In the rows, zero is written as 128.
Rotation paths and how fast each direction turns (deg/step):
Each turn is a multiple of 5 degrees from 10 to 175, or 0.
Each row of a path follows its step; steps can be skipped.

step 1: [135 116 133 131 130 140 140 129 130 128 134 137 130 129 132 114 134 129
 127 128 119 123 116 125 120 144 123 134 133 126 125 123 123 127 128 129
 133 135 129 131 136 126 135 128 121 134 121 137 142 132 123 131 127 129
 138 131 131 140 133 121 138 126 118 131]
step 2: [134 114 127 133 130 143 128 122 129 132 133 129 138 122 127 114 135 126
 126 129 126 130 134 129 130 129 113 138 128 139 129 131 132 121 131 131
 134 133 132 128 120 131 138 121 136 136 122 125 122 125 128 120 133 127
 147 135 118 122 131 120 124 117 125 121]
step 4: [132 119 123 124 121 135 140 123 122 131 125 138 145 129 128 126 136 130
 135 126 131 137 130 128 129 126 132 125 133 136 129 124 127 129 133 129
 131 132 119 124 134 121 123 132 133 134 112 136 145 140 137 114 120 131
 129 122 132 138 120 138 129 124 130 128]
step 8: [129 121 120 134 132 141 141 118 126 133 130 125 136 118 122 116 130 122
 131 134 122 129 121 121 123 136 119 134 125 131 131 129 132 140 126 121
 125 134 125 125 123 118 130 137 127 137 129 123 144 122 128 118 133 119
 129 131 118 125 128 135 120 124 137 126]
step 11: [132 135 117 135 132 133 135 132 128 139 124 134 135 131 121 121 133 130
 123 133 126 119 122 127 114 121 129 132 133 132 130 123 132 129 135 113
 138 139 129 131 138 123 134 127 136 122 128 124 138 133 126 133 122 144
 142 133 123 128 122 137 125 126 137 119]
step 17: [130 111 111 126 125 136 128 133 116 133 127 143 135 121 106 124 136 131
 131 133 129 131 129 144 128 127 122 130 130 133 126 120 124 123 132 130
 136 131 127 129 132 123 126 134 136 125 131 135 126 129 124 128 126 140
 130 136 119 132 128 130 125 129 134 129]
step 24: [135 143 124 137 129 138 144 127 122 123 134 138 133 135 125 116 121 127
 132 134 132 126 129 141 116 128 125 124 130 135 131 119 121 127 123 135
 129 131 120 127 125 137 136 129 137 132 126 127 130 130 137 127 122 136
 143 138 129 138 132 124 118 126 130 127]
step 31: [129 119 127 122 129 127 149 136 133 132 132 142 135 120 126 112 139 135
 132 125 128 119 127 129 132 131 130 130 126 129 131 130 130 127 129 133
 133 145 120 126 136 133 134 129 133 137 136 138 128 138 128 129 129 121
 136 127 114 127 137 126 123 127 126 122]
step 35: [132 117 122 137 127 134 140 128 122 127 136 142 129 124 115 116 132 117
 128 132 132 126 126 132 129 125 129 113 126 130 117 130 136 127 125 135
 132 129 115 124 135 128 130 143 135 121 125 130 136 127 134 118 130 129
 137 129 137 139 131 128 133 138 127 128]
Speeds:
[128 128 127 128 127 128 127 128 127 128 127 130 126 130 127 130 128 125
 128 127 128 128 126 130 132 125 129 128 128 129 128 130 126 129 131 129
 132 127 126 128 129 128 128 128 129 126 127 128 129 126 129 129 124 129
 130 129 129 127 124 131 130 129 131 129] => 60
[126 128 129 129 130 128 129 127 127 131 127 127 127 129 132 125 131 128
 129 127 129 127 130 126 129 127 127 126 130 126 126 126 128 128 130 129
 129 127 128 125 126 126 130 127 131 127 127 131 127 128 129 126 127 124
 129 130 128 128 128 130 132 129 127 128] => 10
[128 127 130 129 126 127 128 126 128 125 127 129 130 129 129 126 129 129
 127 128 126 127 130 127 129 129 130 125 132 129 130 127 126 128 130 129
 124 126 125 127 127 128 130 125 124 129 125 128 128 128 128 129 126 128
 128 128 130 129 127 127 127 125 128 129] => 125
[128 127 129 128 127 128 132 129 128 128 126 128 125 126 130 128 128 127
 127 126 125 128 127 127 132 127 126 131 126 127 131 129 125 127 127 129
 127 128 130 129 124 128 127 127 129 131 130 129 130 124 129 126 129 127
 130 127 128 128 128 127 128 126 129 127] => 60
[129 129 128 128 131 126 127 129 130 125 128 127 129 130 132 128 130 126
 131 127 129 127 128 128 126 132 128 131 127 129 129 127 128 130 127 128
 131 126 130 129 127 128 129 127 129 128 129 129 128 127 129 128 124 131
 129 127 129 129 128 124 129 128 126 129] => 80
[127 130 124 127 129 130 129 129 128 129 128 127 127 123 129 128 131 127
 129 127 127 131 127 131 127 128 130 128 129 129 128 128 131 127 129 129
 128 127 127 125 126 129 130 128 128 128 127 128 129 127 127 129 130 126
 128 124 132 128 127 127 126 130 129 131] => 25
[128 131 128 127 128 131 133 130 132 125 129 128 129 128 129 127 127 131
 129 126 128 127 128 128 128 126 128 129 130 126 130 129 129 128 125 128
 130 130 130 126 129 126 128 127 125 128 126 127 130 131 126 131 125 128
 128 127 127 128 127 130 130 129 129 128] => 145
[126 130 128 126 130 130 130 125 129 128 127 131 128 130 128 129 130 126
 126 127 128 125 128 130 128 129 125 127 127 127 127 128 127 130 128 130
 127 131 127 129 131 128 128 130 125 129 127 128 129 126 131 127 129 127
 128 126 125 130 127 128 126 130 125 130] => 95

step 2: [128 107 130 128 129 128 123 131 144 133 122 128 132 127 129 133 136 134
 121 132 129 125 139 121 126 127 110 141 140 128 130 130 132 150 129 120
 129 131 122 130 130 134 125 123 130 132 119 131 127 127 127 122 132 130
 132 133 126 126 130 123 131 125 128 119]
step 4: [124 126 132 135 140 130 115 127 122 139 115 127 124 125 130 120 140 119
 126 134 123 131 138 121 126 127 127 127 126 122 134 123 128 132 131 121
 123 137 126 131 130 134 119 127 124 128 122 143 130 134 117 124 127 117
 133 129 123 131 122 124 129 108 120 128]
step 8: [123 122 120 121 136 134 108 126 137 127 129 129 135 130 137 122 133 126
 128 127 124 124 123 124 126 119 124 143 130 135 132 131 128 125 135 119
 120 135 120 124 135 140 127 126 119 132 126 134 136 136 113 118 123 131
 134 119 130 124 127 115 126 127 130 130]
step 11: [124 123 124 126 135 125 118 128 125 130 126 129 118 128 111 115 129 126
 121 127 124 125 117 122 124 131 137 137 122 128 127 140 121 131 132 127
 130 138 121 130 132 134 123 117 132 127 123 144 140 127 123 131 127 132
 134 129 114 132 137 138 133 126 135 123]
step 15: [112 115 136 137 128 132 113 127 130 134 124 120 119 132 122 141 137 135
 119 131 121 132 132 120 131 120 133 140 128 127 127 124 122 128 120 129
 123 132 119 132 134 137 127 132 130 129 122 145 127 125 120 129 129 129
 128 127 122 130 123 129 136 118 133 123]
step 27: [126 123 123 120 129 134 116 127 129 138 125 129 122 123 117 122 138 125
 121 123 125 120 130 135 127 122 126 132 128 125 121 130 130 130 132 122
 115 134 115 122 126 130 124 115 117 126 119 144 144 137 119 123 130 127
 136 121 125 131 130 121 129 128 130 127]
step 31: [129 126 124 131 132 131 112 122 127 129 131 121 134 138 122 135 122 140
 121 124 128 118 126 128 134 116 128 138 135 118 130 133 124 133 128 113
 127 132 119 128 141 146 122 125 119 129 126 144 125 129 127 131 129 132
 126 128 129 130 126 127 131 124 132 120]
step 33: [124 122 125 124 134 127 121 136 137 123 111 133 127 133 118 138 137 124
 128 120 124 134 124 122 119 123 129 122 140 122 131 118 129 138 127 119
 117 132 122 131 128 140 135 126 119 130 119 132 128 118 119 123 133 123
 127 125 121 128 135 131 121 120 128 123]
step 35: [129 119 120 128 133 136 120 127 131 137 132 137 119 131 123 126 130 137
 137 133 121 125 126 128 133 119 135 135 133 113 130 122 133 140 137 127
 128 130 132 125 129 133 127 131 128 132 126 149 131 126 126 134 134 132
 128 129 131 127 133 133 126 109 116 137]
Speeds:
[130 127 129 127 130 125 127 129 128 127 129 126 131 124 126 126 128 128
 129 125 128 130 127 127 130 129 126 128 132 127 130 129 126 131 128 126
 130 127 129 130 128 131 126 128 131 131 129 128 128 127 127 130 129 125
 127 126 127 128 129 131 128 128 129 127] => 35
[129 127 129 131 128 129 130 123 129 129 129 125 131 126 130 131 131 127
 126 128 128 128 128 127 127 128 128 130 128 130 130 127 128 128 127 129
 130 129 128 126 128 130 128 123 128 127 129 128 125 128 129 130 127 130
 127 130 129 127 126 128 128 127 130 128] => 135
[127 130 127 130 129 130 126 127 127 129 130 129 127 123 131 126 128 129
 127 127 127 129 129 129 129 128 130 129 129 124 127 131 126 125 127 128
 127 128 128 129 127 129 130 128 126 127 129 130 129 131 127 128 126 128
 125 126 128 127 126 128 129 125 130 128] => 95
[131 129 129 128 128 128 128 128 129 125 130 126 130 131 126 125 126 131
 130 129 129 127 130 130 126 128 127 130 130 127 130 128 128 127 126 127
 127 132 130 127 128 129 127 130 128 128 129 125 132 128 129 128 126 131
 126 131 129 129 126 127 129 128 130 126] => 60
[126 126 128 128 129 128 130 130 130 129 128 127 125 125 127 126 128 129
 127 129 127 129 126 127 128 127 128 130 124 128 131 130 125 127 127 127
 129 133 127 126 126 126 129 130 129 128 128 126 126 126 129 130 129 126
 126 130 127 126 127 126 129 130 128 127] => 170
[130 127 127 131 129 127 127 125 131 125 127 126 129 128 129 130 129 128
 132 126 127 127 128 126 130 126 129 128 126 129 130 128 128 129 130 130
 128 128 128 126 126 127 127 133 129 126 129 126 129 130 128 126 127 125
 129 127 128 126 129 128 129 124 127 130] => 70
